In the rows, 128 means zero.
Each path is a new rotation, seen through one point. The rows after it are directions, each followed by how far the rotation turns it, in degrees each step (0 if it stays put).
Each turn is a multiple of 5 degrees from 10 to 175, or 0.
Each row of a path follows its step; steps can be skipped.
Rotation 1:
step 1: [104 123 125 138 124 121 137 118 134 123 122 147 148 141 129 125 128 135
 118 120 131 137 129 124 126 131 134 138 116 123 123 131 129 134 124 122
 116 146 142 129 124 135 133 143 129 130 128 134 124 141]
step 4: [114 134 129 123 125 143 138 126 131 126 116 133 125 125 134 120 130 121
 122 138 142 135 122 136 140 123 125 135 138 127 126 142 145 133 115 123
 137 125 135 125 112 128 118 108 132 134 139 124 113 143]
step 5: [124 131 137 124 124 138 132 122 139 133 121 131 136 123 126 111 134 132
 119 127 119 130 130 137 103 132 135 112 124 111 134 131 140 144 126 132
 119 126 139 132 139 129 137 114 148 132 132 135 127 138]
step 7: [116 123 134 129 140 129 135 129 140 132 110 134 136 143 123 124 136 123
 128 127 141 127 135 121 122 141 125 114 129 121 135 136 128 141 146 139
 133 138 124 125 124 137 111 125 112 135 113 123 124 129]
step 10: [124 135 138 117 137 137 128 123 132 143 109 135 143 139 117 126 118 124
 130 130 136 135 127 125 117 124 125 132 128 122 137 117 148 132 116 137
 118 141 141 123 129 115 136 128 135 125 146 130 125 122]
step 12: [118 134 135 135 120 132 134 134 122 131 108 126 142 139 118 126 134 125
 124 136 128 136 147 132 132 139 132 134 124 136 131 127 131 131 133 127
 117 132 128 120 142 146 122 123 126 132 122 116 116 154]
step 15: [120 119 135 120 146 134 114 129 128 116 127 134 135 143 116 128 140 130
 119 120 128 134 128 127 140 133 120 136 133 128 145 134 147 135 129 126
 124 133 133 114 119 123 126 109 133 123 139 129 114 119]
step 17: [126 138 130 122 128 137 126 133 137 119 120 122 142 125 123 129 112 131
 122 133 137 129 147 128 120 138 144 131 137 136 125 139 127 134 128 108
 127 152 130 121 131 141 138 119 126 118 136 117 128 135]
step 18: [122 138 124 125 137 128 119 127 134 131 108 128 127 126 118 118 148 135
 126 114 138 131 143 113 123 117 126 124 126 117 115 129 133 140 120 126
 124 135 131 133 132 133 136 131 103 135 130 131 113 135]
step 19: [117 134 133 118 126 117 120 123 126 140 123 136 127 129 119 133 131 135
 122 135 124 142 139 132 124 148 135 137 137 128 111 129 134 141 134 142
 126 132 131 115 114 130 121 139 131 126 141 149 116 129]
Directions:
[125 130 126 129 130 127 132 127 130 130 128 133 128 132 128 129 122 126
 129 130 130 132 128 127 127 129 127 122 132 127 127 129 129 128 126 128
 131 126 129 129 124 127 126 132 130 126 128 129 131 129] => 120
[128 129 131 130 132 127 130 128 127 126 128 127 126 123 129 128 129 128
 133 129 128 129 134 129 129 126 124 128 132 128 122 129 127 129 131 129
 125 130 127 125 127 130 128 131 124 131 127 125 130 129] => 70
[130 129 127 127 128 130 128 134 127 124 127 130 127 129 129 128 126 126
 128 133 129 124 131 130 126 129 132 127 130 128 127 127 128 123 126 127
 129 126 130 133 127 132 127 126 124 130 127 126 124 129] => 80
[128 129 133 131 129 130 127 126 130 130 124 123 125 127 128 130 132 123
 124 129 128 129 125 129 125 131 125 125 127 131 128 126 122 128 127 128
 130 126 130 129 126 131 129 129 128 129 129 129 128 127] => 155
Rotation 2:
step 0: [128 119 132 112 125 129 143 139 121 128 123 131 134 135 125 134 115 129
 132 124 131 123 125 117 124 132 116 113 136 126 123 134 130 140 120 121
 127 124 125 116 130 137 127 133 122 121 137 114 127 115]
step 4: [133 129 138 122 135 110 119 131 132 126 119 130 133 121 132 132 126 132
 126 118 125 139 144 128 134 121 124 113 122 119 121 118 117 148 129 136
 121 124 135 118 123 130 123 139 129 124 135 130 124 125]
step 5: [121 117 130 114 132 125 129 135 129 130 140 130 119 132 118 127 127 146
 142 131 126 114 130 125 127 143 119 120 141 135 123 131 126 125 123 116
 127 132 132 144 132 123 127 124 128 132 124 131 121 115]
step 7: [131 118 133 118 127 132 118 132 140 120 134 129 125 132 122 120 132 141
 123 126 130 131 121 136 126 126 114 118 132 131 114 129 122 133 125 126
 124 125 135 117 120 128 137 130 119 111 135 138 121 111]
step 9: [127 127 124 119 125 132 136 138 133 123 129 134 135 117 116 124 127 148
 128 125 129 131 128 133 129 119 133 120 127 109 117 124 116 135 126 128
 119 125 137 137 118 138 133 126 124 134 124 114 126 118]
step 14: [128 131 123 118 123 129 128 137 133 133 136 124 125 111 133 128 127 140
 113 128 128 116 140 142 116 127 137 117 139 124 122 129 138 124 131 122
 126 129 133 130 127 121 137 127 136 120 139 127 130 108]
step 15: [120 120 142 119 137 127 133 136 128 122 129 140 132 126 127 131 133 135
 130 117 111 140 129 128 129 116 121 125 127 138 129 138 113 141 127 139
 131 123 132 125 130 127 121 123 126 131 139 114 120 133]
step 16: [140 121 118 117 130 117 118 137 127 122 124 123 127 127 130 126 112 144
 123 136 136 124 128 121 135 135 137 116 130 124 111 123 116 130 129 123
 123 133 128 137 139 130 126 132 135 128 131 133 123 115]
step 17: [119 121 134 129 132 119 134 128 126 135 143 130 127 126 129 137 129 134
 139 117 119 135 149 130 130 118 129 126 143 123 135 130 127 121 126 127
 131 116 129 132 122 114 136 123 128 121 122 117 120 114]
step 18: [143 123 126 121 115 121 134 135 125 117 133 130 134 119 121 130 133 139
 115 120 123 126 122 123 123 135 123 119 120 137 110 145 119 135 131 118
 130 129 126 117 131 132 126 118 127 125 136 123 128 126]
Directions:
[126 124 127 124 130 129 128 128 131 127 122 132 132 129 128 129 127 126
 127 129 129 127 128 123 130 128 125 127 130 129 132 126 125 131 131 131
 128 130 130 128 131 129 125 131 131 129 129 132 128 125] => 95
[131 126 125 127 127 132 124 128 127 131 127 129 127 124 123 130 128 130
 128 129 128 128 124 124 122 131 129 126 128 129 125 125 128 127 126 130
 128 130 127 126 124 128 131 132 127 130 129 126 129 126] => 160
[128 126 123 129 126 126 129 125 129 127 126 120 131 129 131 128 128 129
 125 129 127 127 130 129 124 128 131 130 130 126 130 126 126 130 128 130
 122 127 129 130 128 127 130 130 125 131 129 128 128 129] => 140
[126 128 128 130 128 128 135 129 127 130 129 132 130 125 125 127 133 130
 128 126 124 127 130 126 124 129 129 130 126 129 128 131 128 128 127 127
 127 133 129 131 131 129 127 125 128 133 130 131 129 128] => 115
[127 129 129 130 125 131 133 127 133 129 130 128 126 125 128 127 127 129
 125 130 128 128 129 123 128 128 126 129 130 131 130 124 130 131 128 128
 127 125 128 129 130 129 128 127 131 126 126 120 130 127] => 125
[126 129 129 127 128 128 129 126 127 131 130 127 127 130 125 134 129 124
 128 132 129 130 132 129 126 124 125 127 123 127 126 129 124 127 131 132
 130 130 128 128 132 124 129 130 127 129 127 125 127 129] => 160
[126 125 129 131 128 126 124 128 129 128 129 127 124 126 128 130 125 125
 130 124 122 133 131 126 127 126 130 129 132 129 131 128 129 127 128 132
 132 129 129 129 126 128 129 127 131 130 128 129 130 132] => 160
